Which row each row swaps with, under one turn or mirror
The rows were stretched afterwards, more along some directions than others.
z_556: [-14  12  -2  39 -18  -7 -17  20 -34  25  -5  -5 -13  10 -23  -9 -39]
z_140: [ -5  25  60   9 -27 -10 -24   8  -4   5  20  -9  10  11 -24  -3   1]
z_999: [  2 -19  15   5 -37  33  17  13   3  13  11 -25  -2 -16  -3  28  -4]
z_273: [ -4  30  61  13 -11 -13 -24  10   1  -1  27 -17  12  16 -15   8 -11]
z_194: [ -9  29  63   9 -15 -18 -35  10  -9  -3  26 -11  12   5 -15   2   1]
z_865: [-22  -9  11  26 -32  24  25  10 -11  28 -16 -10  -8 -14 -22 -13  16]
z_242: [-10  38  61  13  -9 -19 -44  15  -9  -6  33 -18   9  19 -10   5 -10]
z_760: [-13   0 -23   1 -16 -14  -5  -4 -29   4 -10 -23 -12 -10   0   5 -10]
z_815: [-13   9  31  19 -10  15  -2   9 -20  10   6 -21 -16 -27   4  -1  -7]
z_916: [ -5  -4   9  -6 -16  -7  17  -5 -13 -11 -25 -30  11  -6  20   7 -16]
z_322: [ -7  29 -24  -2   4 -13 -29  20   5  -1  26 -33  28  11  -4  -3  23]
z_899: [ -9  29 -21   0 -10 -17 -29  20   0  -1  19 -36  26   7  -1  -4  30]
z_299: [  0  25 -28 -14  14  -7 -31   6  12  -4  34 -40  21  15   5   3  24]
z_874: [ -5  28 -28  -2   3 -14 -35  10   3  -4  28 -36  25  19   5  -1  19]
z_155: [ -8  27  56   7 -16 -16 -28  11  -2   4  19  -5  11   3 -10  12   3]
z_459: [  0   3 -20   1 -20  -6  -7  10 -23   9 -21 -20  30  -7   9  25   9]
z_688: [-16 -11  22  10 -35  16  29  15  -9  -3 -13 -22 -11 -36  10  -4   0]
z_630: [ 15  -2  30  13 -25  18  26  22  -1  -3  -2 -27  12 -27  21 -11  -3]
z_169: [ -5  42  57  16 -17 -10 -23  16  -7   0  31 -11   9  13 -21  -3  -3]
z_951: [-18  -3  60  18 -33  16 -15   4 -32   3   9 -17 -10 -24   1   6  -3]
z_93: [  6  -8  31  31 -35  13   8  14 -17  10  10 -20  -9 -18 -10  10  10]
z_452: [-15 -11  -4   0 -17  -4   0   0 -17 -15  20 -26  -8  18  12  13 -29]
z_714: [ -3  29 -23 -15   6  -2 -18  11  18 -12  30 -46  27  11   7   5  15]
z_801: [ -7  35  51   9 -20 -20 -28  15  -9  10  18 -10  17   8 -27   0  -2]
z_189: [ 10   6 -13  10  -8   8  13  -4 -19   9  -6 -31  10   2  -6  21 -23]
z_782: [-31 -11   0  13 -13  -3  -5  10 -25  -5  -4 -14  -5   1  26   9   1]
z_288: [ -5  29 -28  -8  14  -8 -23  15  15  -9  32 -39  24  11  11  -5  11]
z_283: [-13   0  44   3 -39   7   4  20 -26  13 -24   8  10 -35  -2 -10  16]
z_578: [-10  -7 -25  -2 -10  12 -12  -4 -18 -11   3 -44   8  -2  11  31 -12]
z_339: [ -4  27 -37 -12  13 -13 -30  15  13  -8  25 -32  26   7  15  11  18]
z_797: [ -9  39 -31  -1  12 -14 -30  15   2 -13  32 -35  21  23   4   1  13]
z_312: [  1  29  60   9 -10 -15 -38   6  -4   3  33 -15   7  20 -21  10  -5]
z_836: [  0  26 -32 -11   8 -10 -27   8  10  -9  30 -42  32  10   7  10  21]
z_772: [  7  -1  22   5 -40  20  35  11  -6  20  -6 -14   5 -25   0   9 -26]
z_235: [ -5  -2 -16  14   7  10  -5   8  -8 -10   5 -37  -8   5   3  32 -25]
z_260: [-13  -2  37  24 -12  18   4  15 -26   2   2  -7 -10 -18   2 -18   8]
z_761: [ -5   6  -7  20 -20 -11  -2  13 -23  -3  -3 -35  -4  -7  14  19 -30]
z_969: [-35  -1   7   4 -19 -16 -34  -3 -40  12   2 -15 -17   1  13  17 -14]
z_328: [ -2  -1  38  12 -43  15  22  -2 -15  16  28 -26  -1 -13   7   3  -1]
z_543: [ -6  32  48   8 -31 -22 -27  19 -10   6  11 -12  13   7 -28  -3  -5]

z_761 is swapped with z_688
z_916 is swapped with z_630
z_283 is swapped with z_459
z_242 is swapped with z_714

